Each path below is one point turned by a fixed rotation once a step. After each direction that follows a path, write how fast that rotation turns it, in deg/step (0 if it stays still).
Each turn is a multiple of 5 degrees from 10 to 175, or 0.
Each row of a path follows its step; steps can be skipped.

step 0: [ -9  14  27 -50   5  10  59 -33  19  11   1  21  24   7  25  30   9  -6
 -14  -5   8   2   2  37  -2  -9  24 -20 -19   8  39  11  25 -54   3  24
 -40  22  10  20  34]
step 1: [-20   0   9   3 -15  16  51   1  10  26 -14  28   0  14  23 -31 -29 -37
  -8  10  36 -22 -52  18 -33  10  20 -23 -27  10  30 -42   1  12 -23  32
 -18 -10  19  34 -12]
step 2: [  2  17  32 -10  22   6  35  -7  17 -46 -35   1  27   0  37 -33  -8 -45
  -9 -59  30   2   7  -4 -17   6  -6 -25 -15  -4  -5 -25  12  13  -9  38
  37   2 -16 -21 -33]
step 3: [ 31   2  49 -22  -2  21   5  27  27 -25   6   6  16 -13  25  -6  -8 -12
  -7  38  20  -7  11  11   8  28 -39 -44  -3  -3 -18 -30  17 -11  20 -24
  48  49  11  20 -40]
step 4: [  4  24   9  12   5  31  -5  17  -4 -26 -15   6  21  42 -19   6  44   1
  15  10  32 -15  35  13  -3 -13  -7  -6 -23 -20  10 -11   1 -23   5  30
  20  80  47  37  13]
step 5: [ -7  10   1 -39  45  -4  47  15  10  10 -28   4   8 -12 -16 -11  -3   1
  -1   7   0  12 -18  37 -24 -26   7 -20  17   7  33   8  -3 -54  43  29
   0  33  53  21  28]
step 6: [-17 -31   2   7 -16  30  82 -12 -27   3 -13  11   9  26   3 -36  -9 -25
   7  -5  14   2  -2  16 -48 -20  14 -26 -31  14 -18 -24  12  -5  38  -4
 -10 -26  37  25  11]
step 7: [ -5 -46  32 -14  14 -28  61 -16  -4 -22 -20   8   3   2  20 -47   5 -34
 -21  -5  18  -2   4  16 -24  -5 -38   8 -52 -20  19   4 -20  21   1  15
  49   7 -18 -16 -11]
step 8: [  0  -2  66 -40  31  10  10   7 -20 -30   7   3 -20   0   5 -21   5 -27
   9  32  13  18  29 -23  -9  28 -23 -46 -37  29   8 -14  13  20   6 -24
  -1  52 -22  13  -2]
step 9: [  6  -6  22 -45   2  27  -4  -4   8 -12  -6 -20 -18  18 -26  22 -11  -4
  37  25  32  25  12 -19  -9 -25 -11  23 -27 -19  17 -22   0  20   6  43
   3  70  38  37 -28]
Directions:
[ -8  -3   8   8   8  -3  14   2  -4   7   2   5  -3  -3  -4   3   2  14
   0   1  -5  -9  14   3  13   4  20   7   1  -9   6  -6  -4 -12  10   7
  -5 -12  10   5   0] => 65
[ -1  -4   0   1  -7   3 -12  -2  -8   3  -4   9  11 -25  -8   2  11   2
  -1  -2 -15  -3 -10  -9  -5  -4   5   8   3  -7  -7 -13  -6  -3  -4  -6
  -9   4  -7 -10   1] => 0
[ -2  -3  -6   3  16   6 -14   7   2   3  -6   7  -2  -1  -6  -7  -3  -6
 -16  -6   7  10   3   9  -2   8  19  -1   0  -7  10  -2   1  15   3  -7
   6   5  -4  -2  14] => 120
[  2   5   0 -10  21   7   5  -7  10  -3   8  -6   8  -9  11  -6   4   3
  -3 -10 -11  -4  -3  -1   1  -5   1  21  -4   1  -1  17  -1  -2  -5   5
  11   3   0   0   1] => 145
[  6   5  10 -12   0  11  -7 -18   7   5  -7   3   1   1 -10  -1  -4   2
   1  -4 -11   3   4   0  -1   9   3 -15   3   7  -4  11  -6   3  21   3
  -6  -4   2  -9 -10] => 125
[  1  -6  -4  -8   5   6  16  -7 -11  12  -9  13  -4  12  -3  10  14  -7
   3  -5  -3   6 -10  16   4   2  -2   4   3   9  -1   0  -8  -3 -11 -11
   4  -9  -4  -2   3] => 60

step 0: [-13 -21  20 -49 -35  -5 -21  34  33  15   2  30  -9 -60   4  16  -3 -32
   9 -26  26 -45 -15  29   4   1  40  28 -17   2  18   9 -14  -7  -3   8
 -39 -35  -1   4 -29]
step 1: [  1 -20 -36 -24  10   6  -3 -13 -23 -27  -6  21   1  30   8 -33  12  69
  11  -5 -21  60  38  16  52  34 -12   5   5 -19 -23  18  -1  19  14  11
  15   6 -19 -25  19]
step 2: [-27  52  17  71  17  -2   3 -15  13  -5  -5   5  -1 -33 -15  28 -24 -23
 -51  13  20 -11   9 -35  -2  16   8 -40  29  -9  45  20  -7  -8 -16 -28
  26  -2  -4  27 -14]
step 3: [-29  -5   2 -73 -54   6 -18 -15  18  12  24 -12 -10  17 -19 -12  26 -17
  14   1  42 -10 -23  17   9 -32  29  25  -9  43 -15   0  36  30  -6 -30
 -31  14  -7 -21  14]
step 4: [-10 -21   1  34  23   7 -19  21 -65   3  -3  -4 -16  20  27  37  -7  23
  15  23 -17  25  49  19  17   2   7  32  27 -37 -30  23 -21  16  -4  53
   4 -25  30  15   6]
step 5: [  5  19  25  12  20  17  52 -31  18 -32  -8 -26   1 -30 -17  -8  15 -17
  23  15   8 -24 -32 -18   1  -2 -34 -47  13   2   7  28 -25  -1  -7 -19
  20  72 -34   9 -28]
step 6: [  2 -20  22 -31 -27 -14 -14  27 -26  29   5  19  10  -6 -19 -33   5 -35
 -25 -26   2 -51  39  25  -1 -17  42  -6 -36  40  32  11  25  22  13  27
 -25 -24  26 -23   8]
step 7: [-34  10 -11  -4  17   0 -40  13 -15  24 -17  22  -5 -10   2  -6  18  35
  31   0  -7  57 -11  35   9  57 -26   2  11 -39 -68   1 -25 -19  -5  14
   5   4 -18  -6 -22]
step 8: [ 39  39 -21  42  -1   6  42 -32  27 -41   4  37 -13 -20 -16 -19 -34   8
 -34   8  30 -33  10 -13 -17   3  11   3  43  17  33  28 -15  16  13   5
  27  32   3   6  21]
step 9: [-32   3  -3 -13 -51 -12 -31   7  -5  28 -13 -26   6  11   2  -8  70 -52
 -10  11   6   5  23  -5  20   5  31  11 -55  29   3 -15  26   1  11 -42
 -11  -3  -1  37   4]
Directions:
[  7 -20  -3  13  -5  -3  -3  -4  -4  -9   1 -12   7 -13   6  -2  -3   6
   1 -13   2  -2   8   5  17  -3   2 -17 -12   0   2  -2   0   0   4 -12
   5   4  -5   8   3] => 90
[ -2   8 -10 -20  -3 -12  -4  -6   3   3  -8 -20  -5   7 -10  -8   3   6
  13   7  -6   9  -1   8   2   1  -4  -8   1  -1   6  -1  -2 -10  -1  -5
   0  13  -8   5   5] => 175
[ -9  10 -11  -5   3  15   1   5   1  -1  -2  -4  -5  -5   4   3   0  12
  -4 -17  -6  12   7  -3  -8 -16  -1  -7  -4   1 -16  11   2  -2   8  13
   0  -5  -3   9  -1] => 120
[-10 -12   2   0  -3 -18   0   4   2  -9  -5  -2  -4  11   1  -3   4   9
 -10  -4  -1  -2   0   1   2   3  17   6  -4 -17 -15  -2  11  -6  -3   9
  -9  10   6  -4 -10] => 120
[ -3  -3  -1   8  -4   1  -4  10  -3  -7  14   1 -11   7   8 -13  -8  -4
  -8   8   5  14 -13  -7  -5  -3  -4 -15   4 -11  11   1 -14   2   9   6
   2  11  -2   1  -3] => 120
[  3   5   6  -7  -5  -5  -2 -16   4  -5  10  11  10   3   9  13  -2   4
   9   6  13  -8 -11   4  -6   0   3 -10 -13  -5  -4  12   4 -11   2  10
  10  -2 -10   2   0] => 145

step 0: [ -8 -51  23  41  -8 -37  -6 -10   1   9   1  -2 -19   4   2  17 -55 -49
 -25 -11  11  -1  28  -1 -34   7 -27 -14   1 -26  24  50  29 -23  31  37
 -32 -23 -14 -10   1]
step 1: [  2 -33  29 -13 -46   4  10 -24  38   7 -22 -49 -38  52 -13  24 -22  19
   6 -18  19  27  10  38   9  -5 -17  10   6 -14  43  -8 -11 -37 -30 -26
  12  11  -1 -42   7]
step 2: [ 16  -7  25 -72  11  45   2  10 -40  23  -9 -14  -5  33   6  26  26  29
  18  -5  22  35 -24  15  -9 -19  17  -7  31  -3 -18 -49 -30  39  -9   5
 -25  28  -5 -11   0]
step 3: [ 12  12 -31 -14  63 -12  19 -25 -25  23  21  11   0   4  49  10  29  25
 -25  -5 -37   1 -19 -26 -31 -20 -27  -2  54   9 -30  31  18  21   2  42
   0  17   5  14 -16]
step 4: [-26  17 -26  18 -13 -33  23 -10  42  16  -7  -1  29 -22 -23  -5 -65  36
 -23  -7 -32 -11   0 -12  -6 -37 -10 -17  33 -12 -10  34 -18 -30  17  10
  48  -8  15  42 -10]
step 5: [ 27   0 -27   6 -43  10 -32  14  31  12 -35  -5  26 -24 -26 -47 -29  16
  32  20  48   8  -8 -13  15 -30  -3  12  -7 -15  -3   7 -64   3  -2 -27
  -9 -38  -7 -22 -25]
step 6: [ 43 -12 -28 -26   3 -18   4  78  16   4  36  21  -3  -8  14  21  41 -33
  11  23  42  16   6 -21  27   1   9   1   0  30 -18  -5  12  18 -38 -28
 -10 -19  -5 -43 -15]
step 7: [ 14  28  35 -25  10 -30  -9  -5  19  26  31  30 -14  -8  27  14  25 -40
 -46  12  16  -1  46 -13  45  11  16  -5   4  -2 -29 -11  42 -40  12  30
  -2  29  11  36  16]
step 8: [-15  14  26 -17 -10   0 -25 -21  26  10 -40   0  11  40 -20 -18  -4 -22
 -18 -10 -29 -60  17 -10 -25 -17 -17 -17 -50 -60  -9  12   6 -38  14  38
 -21   7  -3 -13  33]
step 9: [-17 -37  -8   5 -21  28  14  15 -11 -16 -13  -7 -49  34 -41  18 -34 -20
  59 -20  26 -21 -14  16 -39 -43 -11  33 -13   9  -1  21   7  -3  22  26
 -12   1 -12 -45  -5]
Directions:
[  5 -12   5   6   8   5 -14  -1  10   4   4   0   2  13 -12   9   3   2
   6   5  -6  -1  -1   7  -9   0  -4   3   5   2  12 -20  15  -8   7  10
  -9   1   9  -1   2] => 45
[ -2   2  -4  -2  11  17   4  -1   1   8  -3 -13  19  11   1  -3  -4 -13
  11   4   8  -3 -11   0   3  -5   4   7  -9 -15   0  -3  -7  -3  -8  -8
  -4   1   0  10   8] => 110
[ -2  -2   0  -4   2 -13  18   1   1   2  -2   4  -6  -3 -14  -9  13   0
  11  -2   2   1   1  14   7 -14   3   3  -1   9  11  -7 -11   1  -8  -5
 -19   2  -6  -1  -3] => 90
[-10   2   2  18   1   4  -1  -4  -9 -16  -1   0   5  -8  -2  -6   7   0
   5  -1 -14  -3  -4   2   2  25   5   6  -7   8   9  -9   2   9   0 -12
   2   4  -3   8   5] => 0
[ -3   5  -1   1  -2   2   4  10   1 -14   2   6   1  10  -5 -23   3  -8
  -2   7  13  -7   4  -7  11  -4   4   1 -13   5   1  -3  12  -4   4  18
   8   4   3  -8   6] => 35
